In the rows, 128 means zero.
The rows below fall into families. The same turns and mirrors carry the whole set onto itself and the rows of a family onto each other. For each named row, which other rows are in its family? Write them in the order they are listed.
These 32 rows form 4 families of 8 rows each.
K439: [124 103 158 107 134 160 127 120 139 118 119 108 105  81 118 109 125 131
 136 123 123 162 111 150  86 140 141]
K992: [118 144 170 120 153 151 132 140 113 150 107 108  97 117  93 127 115 124
 127 125 117 179 138 144  96 130 170]
K217: [108 108 171 119 143 117 122 152 118 145 107 108 128 105 139 130 136 129
 141 131 120 146 143 146 100 159 144]
K513: [134 133 149 123 145 146 126 161  89 175 109 120 123 139 106 131 144 127
 154 115 123 142 135 106 129 139 164]
K629: [131 130 160 148 124 160 155 118 112 154 116 118 124 115 123 116 147 126
 149 103 135 150 110 145 118 156 143]
K325: [128 108 148  82 155 145  96 163 115 140 111 113 102 104 101 125 124 132
 141 134 111 154 139 112  98 122 165]
K94: [129 140 178 121 154 162 131 136 107 150 117 112 103 114 105 139 119 126
 124 123 105 178 142 142 105 140 170]
K165: [134 112 151 119 131 153 127 131 125 130 124 106  94  73 113 102 131 143
 138 131 117 160 125 148  91 123 127]
K836: [117 114 144  94 157 141  92 158 115 144 124 117 111  97 111 140 120 125
 155 140 108 159 131 116 105 121 150]
K339: [122 103 137 106 130 137 114 147 121 136 120 113 127 124 121 112 150 138
 164 121 137 119 102 110 116 137 140]
K575: [109  99 171 116 140 125 120 146 108 152 110 106 123 117 136 134 133 115
 128 138 122 149 126 141 101 169 154]
K905: [118 134 146 116 145 154 122 153  88 160 107 120 129 147 111 139 145 126
 162 104 124 141 133 117 116 150 165]
K19: [130  97 157 113 127 151 124 128 139 130 127 108 106  75 109 109 140 130
 134 143 125 162 101 142 105 130 140]
K157: [151 128 137 114 134 191 127 129 112 149 115 123  99 114  86 114 139 131
 154 107 117 156 109 112 113 118 164]
K460: [110 114 170 119 142 110 123 152 118 155 112 107 133 112 134 127 132 128
 134 135 121 151 121 152 115 155 151]
K683: [133  86 146 110 137 143 130 159 125 134 118 115 118 116 122 108 155 132
 163 113 137 125 117 110 109 139 129]
K466: [133 111 143  90 164 154 103 172 114 142 118 116 105 103 104 141 129 126
 141 128 113 149 132 111  87 132 137]
K532: [140 132 135 107 137 185 126 131 117 130 135 125 100 112  90 116 136 129
 159 116 119 158 110 106 118 120 153]
K265: [123 144 149 115 155 144 126 157  96 156 123 124 126 151 110 136 130 128
 160 108 117 147 130 115 124 140 162]
K777: [134 132 163 135 126 154 159 124 120 143 123 117 121 130 110 100 150 133
 142 108 134 152 100 140 122 152 155]
K449: [140  97 130 115 124 154 120 148 106 141 115 125 129 107 138 108 157 131
 157 115 134 129 107 116 109 142 131]
K748: [155 126 141 125 145 183 132 141 106 153 119 133  95 114  91 109 133 140
 153 119 133 160 115 110 107 117 161]
K361: [127 143 171 124 152 157 137 136 114 152 130 121 106 104 102 133 118 120
 132 133 106 190 131 147 116 136 162]
K619: [122 153 165 118 142 159 120 123 104 160 111 114 107 102 106 132 115 125
 131 125 111 179 132 144 109 138 177]
K670: [127 127 163 144 126 151 153 120 117 143 105 116 121 122 115 102 144 134
 141 103 132 146 107 152 113 152 161]
K267: [121 130 156 143 112 150 148 118 106 150 109 119 120 121 125  96 143 130
 142 114 139 160 114 150 115 139 161]
K280: [131 109 141  89 154 157  97 164 115 150 121 114 107  97 109 142 131 125
 151 134 107 154 143 106 100 126 147]
K128: [149 137 134 115 140 178 130 137 119 141 119 125 103 102  90 106 136 142
 164  99 122 154 119 118 116 108 152]
K257: [142  99 161 115 132 154 126 129 143 135 116 111  98  75 115 102 129 132
 132 136 115 164 119 143  97 128 145]
K523: [100 115 160 108 133 121 121 146 112 138 104 102 130 109 134 127 138 117
 132 123 119 149 132 152  96 156 138]
K780: [123 129 146 116 148 152 124 157  94 163  99 129 131 149 115 131 140 112
 147 108 131 151 122 113 112 148 171]
K318: [129  95 129 114 123 145 118 147 125 145 109 118 125 105 122 102 155 136
 171 115 132 124 110 118 109 136 137]

Which other rows belong to the same family as K165? K992, K466, K449, K748, K267, K523, K780
Which other rows belong to the same family as K257? K217, K94, K905, K157, K670, K280, K318
Which other rows belong to the same family as K513? K439, K629, K325, K575, K683, K619, K128

